Each row is where one point has got to under a steady rotation. How many ticks took it there?
The counts run from 0 to 606.
[ 0.63  1.59  0.88 -0.69 -3.23  3.45  1.35  1.69  0.69 -0.93 -1.36 -1.92
 -3.21 -0.42 -3.98 -1.77  2.00  3.45  1.10 -1.37 -0.65  1.06  0.07 -1.35
 -0.62 -2.04 -1.45 -0.01 -0.14 -3.33  0.33  5.38 -1.93  0.34  0.10  1.44
 -1.79 -1.94 -2.24 -1.29 -0.36 -1.13 -0.15 -0.02 -1.33 -4.14  2.78 -2.15
  5.49  1.60 -2.97 -0.57 -3.30  3.44]  135
[ 0.68  0.98 -0.84  1.13 -3.95  2.22 -0.04  0.73  1.57 -1.83 -1.95 -2.37
 -2.30 -0.39 -4.80 -2.28  0.84  2.07  1.14 -0.34  1.36 -0.88  0.89  0.46
  0.21 -3.10 -2.59  0.55 -0.06 -3.70  2.10  3.99 -1.44 -1.40  1.49  2.58
 -2.51 -0.95 -2.93 -0.03  3.93 -2.02 -2.49 -1.51 -3.11 -2.55  1.91 -2.48
  3.74  0.85 -2.00  0.38 -1.28  3.91]  222
[ 0.18  3.46 -0.14  0.95 -3.51  3.06 -0.11  1.18  0.80 -2.04 -1.69 -2.04
 -2.94 -0.37 -4.33 -3.23  1.28  2.41  1.22 -0.57 -0.14 -1.02  0.20 -0.17
  1.33 -2.56 -2.72  0.66  1.02 -2.98  1.68  4.52 -1.67 -3.31  0.70  0.53
 -0.42  0.63 -1.45 -0.79  4.01 -0.98 -1.51 -1.34 -3.24 -2.54  2.24 -2.79
  3.58  0.70 -1.09 -0.26 -1.24  4.28]  232
[ 0.18  0.75 -1.39  1.50 -4.56  3.67 -1.67  1.64  0.63 -1.73 -0.85 -1.08
 -1.55  1.68 -4.69 -2.87  1.07  3.24  0.85 -0.09  1.36 -2.00  0.00  0.48
 -0.20 -2.36 -2.14  0.46  0.65 -3.11  0.55  3.57 -2.13 -0.60  1.01  0.51
 -1.83  0.26 -1.50 -0.47  3.45 -2.27 -0.90 -0.55 -1.38 -3.27  0.41 -2.25
  6.51  0.70 -2.32 -0.22  0.50  3.39]  453
[-1.46  2.45 -1.23  1.21 -4.21  1.61 -1.59  1.18  0.74 -2.78 -1.22 -0.88
 -3.01 -0.37 -6.08 -5.04  0.21  1.63  2.13 -1.18  0.28  0.58  0.88  0.93
  2.68 -2.85 -1.75  0.04  0.84 -3.06  2.38  2.66 -1.61 -1.34  0.93  0.57
 -0.77  0.54 -2.38  0.18  4.41 -1.79 -1.25 -2.02 -2.28 -1.52 -0.99 -1.88
  3.94  0.59 -0.83 -0.54 -1.61  3.02]  217
[-1.31  3.13  0.73 -0.57 -4.20  3.66  0.14  1.67  1.00 -0.64 -2.17 -1.70
 -2.98 -0.93 -4.03 -2.76  1.59  3.11  2.03 -0.29  0.01 -0.03 -0.34 -0.73
  0.14 -1.61 -2.76 -0.51  1.51 -3.16  1.63  5.33 -3.14 -1.69  0.49 -0.12
  0.20  0.45 -0.15 -0.93  2.92 -1.92  0.21  0.20 -2.15 -3.09  1.82 -2.54
  4.69  0.24 -1.40  0.36 -0.42  4.21]  262
[ 0.57  2.58 -0.81  0.66 -3.85  3.06 -0.75  2.59  1.50 -3.23 -2.02 -0.04
 -1.02  3.06 -4.80 -2.73  2.70  2.99  1.35 -1.07 -0.38 -0.49 -0.15 -0.50
  0.64 -2.21 -0.94  0.48  0.24 -2.63 -0.48  3.13 -2.54 -0.36  1.78  0.41
 -1.93  0.78 -1.26 -0.70  2.35 -2.17 -0.95 -0.53 -0.20 -2.97 -0.05 -2.81
  6.57  1.35 -2.91 -1.97 -1.08  2.51]  318
[ 1.12 -0.12 -1.11  0.76 -3.96  3.31 -0.28  1.83  0.38 -1.99 -0.71 -1.28
 -1.63  1.94 -4.97 -2.26  1.33  3.13  0.16 -0.98  0.90 -0.56  0.46 -0.24
  0.35 -2.91 -1.66 -0.05 -0.27 -2.95  0.02  3.69 -1.95  1.38  0.80  1.80
 -3.13 -1.36 -2.82 -0.85  1.17 -2.10 -0.30 -1.10 -0.70 -3.89  0.67 -2.01
  6.48  1.57 -3.16 -0.63 -1.37  3.17]  587
[-0.15  1.79  1.34 -1.43 -3.18  1.55 -0.03  2.38  1.61 -1.56 -2.21 -1.08
 -2.33 -1.01 -4.99 -2.84  2.27  3.02  1.60 -1.25 -0.94  2.37  0.15 -0.70
 -0.89 -1.89 -0.29  0.51 -0.01 -3.65  0.63  4.41 -1.77  1.46  0.44  1.53
 -1.70 -1.32 -2.63 -0.22  0.51 -0.81 -1.25  0.56  0.05 -2.92  1.81 -2.75
  5.86  1.33 -3.75 -0.68 -4.04  2.00]  547
[-0.39 -0.35 -0.83  1.37 -4.24  3.64 -2.58  1.20 -0.32 -1.20 -0.01 -1.74
 -3.05 -0.20 -4.38 -3.53  0.37  3.47  1.13 -0.92  0.18 -0.71 -0.26  0.82
 -1.53 -2.24 -0.70  0.74  0.24 -3.64  0.62  3.13 -1.04  0.40 -0.67  0.94
 -1.95 -1.11 -2.52 -0.60  1.92 -1.21 -0.85  0.05 -1.55 -3.08  0.96 -1.82
  7.48  1.03 -2.58 -0.72 -2.45  2.88]  441
[-1.69  2.62  0.38 -0.93 -3.84  3.29  0.15  1.42  0.00 -1.86 -1.53 -1.30
 -3.68 -0.90 -4.32 -3.72  1.13  2.86  2.11 -1.17 -1.00  2.37  0.37 -1.00
  2.00 -2.29 -1.73 -1.20  0.85 -2.54  0.85  4.22 -2.80  0.96 -0.35  0.24
 -0.26 -0.90 -1.95 -1.25  0.68 -0.71  2.27 -0.19 -1.23 -3.24  0.42 -1.78
  5.21  1.66 -1.84  0.40 -3.30  3.79]  131
[-1.90  1.20 -1.28  0.52 -3.80  1.63 -0.95  2.14  0.93 -0.60  0.27 -0.96
 -2.23  0.73 -6.22 -3.92  0.60  3.43  2.03 -1.78  0.12 -0.05  0.50  1.41
 -1.20 -2.22 -0.41 -0.33  1.35 -4.20  1.13  3.79 -1.91 -1.14  1.00 -0.02
 -2.14 -0.28 -0.26  0.03  1.51 -3.91 -2.54 -0.62 -0.80 -2.12  0.54 -1.41
  6.54 -0.22 -2.39 -2.42 -0.41  1.39]  446
[-0.21  0.96 -0.22  0.15 -4.43  3.55 -0.22  2.16 -0.25 -0.42 -0.39 -1.69
 -2.19  0.40 -5.00 -2.91  1.22  3.74  0.14 -0.40  1.17 -1.11 -0.11 -0.42
  0.15 -2.64 -2.52  0.25  1.09 -3.57  0.76  4.92 -2.59  0.36  0.35  0.02
 -1.07 -0.40 -1.52 -1.21  2.43 -1.13 -0.13 -0.14 -0.95 -4.27  2.13 -1.96
  6.16  0.49 -2.24  0.96 -0.34  3.43]  424
[-1.55  1.96 -1.71  0.76 -3.93  2.13 -2.95  2.21  0.22 -2.01 -0.44 -0.27
 -1.89  0.94 -5.86 -5.34  0.73  3.36  1.59 -1.16 -0.17  0.28  0.23  1.55
  0.60 -2.58 -0.24  0.26  1.86 -3.53  0.85  2.11 -1.74 -0.20  0.50 -0.38
 -1.22  0.28 -1.76 -0.16  3.05 -1.46 -1.36 -0.12 -0.47 -1.86 -0.49 -1.88
  7.23  0.67 -2.61 -1.16 -1.31  1.42]  449
[-1.10  1.81 -1.25  1.40 -4.45  2.01 -2.10  0.91  0.64 -2.94 -1.42 -1.03
 -2.87 -0.66 -5.63 -5.06  0.24  1.64  2.06 -0.54  0.62  0.46  0.56  0.91
  2.38 -3.00 -1.86  0.23  0.78 -3.14  2.21  2.45 -1.38 -1.05  0.54  0.90
 -1.03  0.19 -3.02  0.21  4.56 -1.02 -1.05 -1.65 -2.36 -1.81 -0.67 -2.07
  4.27  0.95 -1.16  0.21 -2.22  3.19]  218
[ 0.33  3.40  0.84 -1.12 -3.01  1.20  0.42  2.12  2.91 -2.13 -3.79 -1.16
 -1.77 -0.79 -4.66 -2.54  2.71  2.18  2.03 -0.50 -0.70  1.97  0.42 -0.35
 -0.21 -2.18 -1.00  0.80  0.65 -3.79  1.24  4.18 -1.93 -0.73  1.62  1.96
 -1.43 -0.28 -2.29  0.14  2.77 -1.15 -2.34  0.16 -1.26 -2.06  2.12 -3.64
  4.17  1.17 -3.31 -0.72 -3.14  2.21]  519
[-2.72  3.74  0.67 -0.86 -3.59  2.45 -0.25  2.23  0.97 -0.72 -1.24 -0.87
 -3.12 -0.65 -5.05 -3.83  1.64  3.35  2.92 -1.51 -1.41  1.09 -0.30 -0.15
 -0.46 -0.93 -1.01 -0.32  1.56 -3.41  1.22  4.93 -2.47 -1.78  0.58 -0.96
  0.20  0.84  0.50 -0.53  1.33 -2.59 -0.82  0.32 -0.88 -2.41  1.04 -2.08
  5.75  0.24 -1.85 -1.96 -1.61  2.28]  273
[ 0.64  2.55 -1.63  1.43 -3.36  3.97 -1.30  1.30  0.60 -4.35 -1.79 -0.86
 -2.73  1.54 -3.67 -3.16  1.65  2.27  1.58 -1.27 -1.35  0.33  0.36 -0.07
  1.89 -2.77 -1.05  0.24  0.15 -1.93 -0.16  2.16 -1.47 -0.67  0.38  1.23
 -1.85 -0.08 -2.81 -1.17  2.20 -0.81  0.24 -0.78 -2.33 -2.55 -0.62 -2.41
  6.04  2.47 -2.09 -1.95 -3.05  3.75]  335
[ 0.57  2.16  0.83 -0.10 -3.70  3.23  1.07  1.48  0.06 -1.14 -1.19 -2.27
 -3.17 -0.62 -4.55 -2.78  1.36  3.13  0.22 -0.89  0.66 -0.12  0.33 -1.27
  1.41 -2.95 -2.81  0.17  0.45 -3.05  1.47  5.42 -2.08 -0.35  0.35  0.58
 -0.66 -0.86 -2.55 -1.31  2.02 -0.10 -0.19 -1.09 -1.95 -3.95  2.90 -2.54
  3.97  1.01 -1.54  1.06 -1.84  4.14]  395
[-1.41  1.28 -2.57  0.21 -2.80  2.57 -2.15  1.46  0.56 -0.79 -0.46 -1.62
 -3.08 -0.21 -4.45 -3.83  0.56  3.34  2.24 -1.38 -0.73  0.80  0.59  2.20
 -1.30 -2.55  0.23 -0.73  2.11 -4.22  0.69  2.31 -1.51 -0.83  0.01  1.03
 -2.58 -1.38 -1.34 -0.63  1.23 -2.55 -1.21  0.64 -2.11 -1.33  0.45 -1.39
  7.46  1.16 -2.71 -1.90 -2.19  1.99]  35
[-0.02  2.58  1.36  0.82 -4.45  2.96 -0.11  1.24  1.86 -3.09 -3.04 -1.00
 -2.86 -0.28 -4.24 -2.15  2.27  2.06  2.57 -0.73 -0.58 -0.16 -0.28 -1.35
  0.60 -1.16 -2.39  0.92 -1.10 -2.44  1.58  4.73 -1.90 -1.93  1.22  1.17
 -0.48  0.91 -1.59  0.11  3.47 -2.07 -0.97 -1.05 -2.06 -2.95  0.78 -3.31
  4.03  0.98 -1.52 -0.66 -2.22  4.37]  511
[ 0.84  1.04 -0.70  1.29 -4.14  2.47 -0.89  0.57  1.26 -2.50 -2.13 -2.17
 -2.39 -0.67 -4.68 -2.71  0.84  1.93  1.10  0.02  1.11 -0.90  0.61  0.36
  0.62 -3.09 -2.28  0.82 -0.01 -3.53  2.06  3.38 -1.41 -1.02  0.90  2.32
 -1.91 -0.66 -3.37 -0.06  4.46 -1.07 -2.06 -1.26 -2.78 -2.58  1.57 -2.82
  3.87  1.10 -1.92  0.60 -1.90  3.96]  221
[-1.41  1.87 -1.20  1.45 -4.12  3.38 -1.93  0.16  1.15 -3.52 -2.05 -0.82
 -3.69 -0.39 -3.84 -3.39  0.83  1.69  3.45 -1.03 -1.15  0.76  0.25  0.73
  1.00 -1.55 -1.27 -0.39 -0.03 -2.60  1.47  2.49 -1.51 -1.84  0.68  1.43
 -1.34  0.35 -1.97 -0.18  3.10 -2.50 -0.07 -1.19 -3.30 -1.38 -1.63 -2.20
  5.10  1.91 -1.05 -1.62 -2.84  4.43]  73
[-0.47  3.42  1.75 -0.57 -3.81  2.20 -0.45  2.10  1.10 -3.25 -2.82 -0.39
 -2.54 -0.64 -4.82 -3.80  2.50  2.35  1.99 -0.91 -1.32  1.91 -0.21 -1.25
  1.70 -1.71 -1.35  1.02 -0.20 -2.64  1.26  3.93 -2.00 -0.04  0.54  0.47
  0.16  0.55 -2.54 -0.03  2.54  0.19 -0.37 -0.44 -0.45 -2.89  0.78 -3.25
  4.77  1.44 -2.44 -0.40 -3.84  2.68]  114
[-1.58  2.38 -1.37  1.25 -4.21  3.36 -1.44  0.42  1.22 -3.49 -1.71 -0.78
 -3.62 -0.05 -4.00 -3.43  1.10  1.91  3.38 -1.13 -1.27  0.41  0.21  0.35
  1.21 -1.70 -1.66 -0.57  0.32 -2.52  1.41  2.86 -1.79 -2.40  0.73  0.90
 -1.07  0.83 -1.10 -0.15  2.88 -3.10 -0.02 -1.28 -3.11 -1.45 -1.39 -2.23
  4.80  1.47 -0.67 -2.01 -2.10  4.36]  72
[ 0.95  0.35 -2.34  1.51 -3.80  3.37 -1.48  1.08  0.28 -2.74 -0.71 -1.71
 -2.23  0.91 -4.82 -3.48  0.47  2.43  0.45 -0.62  1.03 -0.64  0.85  0.70
  1.56 -3.72 -1.79  0.01  0.54 -3.15  0.71  2.28 -1.50  0.40  0.67  1.73
 -2.71 -1.12 -3.72 -0.86  3.01 -0.92 -0.40 -1.26 -2.04 -2.95  0.25 -1.86
  5.85  1.90 -2.33  0.13 -1.76  3.45]  191
[-0.93  3.39  1.03 -0.79 -3.07  2.32  0.32  2.32  1.36 -0.22 -1.56 -1.57
 -2.57 -0.52 -4.60 -2.63  2.03  3.53  2.09 -1.35 -1.30  0.41 -0.33 -0.02
 -1.69 -1.33 -1.02  0.26  1.38 -4.05  0.92  5.39 -2.17 -2.00  0.52  0.01
 -0.77  0.13  0.08 -0.70  1.15 -2.32 -2.05  0.74 -1.27 -2.73  2.93 -2.56
  5.68  0.15 -2.76 -1.67 -1.77  2.30]  271
[-1.21  4.40  0.88 -1.25 -2.58  2.17 -0.35  2.17  0.88 -2.01 -2.24 -0.88
 -3.19 -1.31 -4.47 -4.10  2.00  2.99  2.40 -1.67 -2.41  2.81  0.11 -0.69
  1.01 -1.86 -0.40 -0.16  1.18 -2.89  0.87  3.97 -2.09 -0.71 -0.11  0.33
 -0.10 -0.08 -1.76 -0.77  1.03 -0.26 -0.25  0.42 -0.99 -2.32  1.34 -2.61
  5.26  1.61 -2.65 -1.37 -4.24  2.19]  536
[ 0.73  1.76 -1.68  1.46 -4.37  4.08 -1.67  1.03  1.46 -3.06 -2.35 -1.28
 -1.42  1.65 -3.65 -2.24  1.76  2.56  1.59  0.13  0.38 -1.32  0.12  0.58
  0.20 -2.44 -2.00  0.46  0.64 -2.94  0.53  2.85 -2.20 -1.45  1.23  1.39
 -2.01  0.46 -1.83 -0.71  4.14 -1.96 -0.58 -0.44 -2.41 -2.59  0.09 -2.80
  5.94  1.41 -2.20 -0.64 -0.77  4.25]  58
[-0.81  0.91  0.79  0.10 -4.10  1.89 -0.22  0.89  0.78 -2.26 -1.60 -1.57
 -3.60 -1.99 -5.50 -3.87  0.51  2.06  1.79 -1.27  0.35  2.02  0.78 -0.65
  1.74 -2.58 -1.74  0.04 -0.70 -3.29  2.29  4.01 -1.36  0.95  0.12  1.94
 -1.31 -1.41 -4.01  0.03  2.30 -0.65 -0.51 -1.78 -1.61 -3.10  0.39 -2.28
  3.77  1.31 -1.95  0.86 -3.79  3.55]  382
[ 1.43  3.18 -0.69  0.95 -3.01  1.93 -0.25  2.01  1.61 -4.31 -2.11 -0.34
 -1.81  1.53 -5.47 -3.39  2.30  1.93  1.16 -1.83 -1.05  0.37  0.52 -0.31
  1.76 -2.71 -0.67  1.31 -0.30 -2.60  0.16  2.95 -1.21 -1.37  1.78  1.20
 -2.16  0.43 -2.73 -0.24  2.68 -1.41 -2.48 -1.74 -0.93 -2.29  0.45 -3.19
  4.90  1.69 -2.76 -2.68 -2.95  2.12]  346
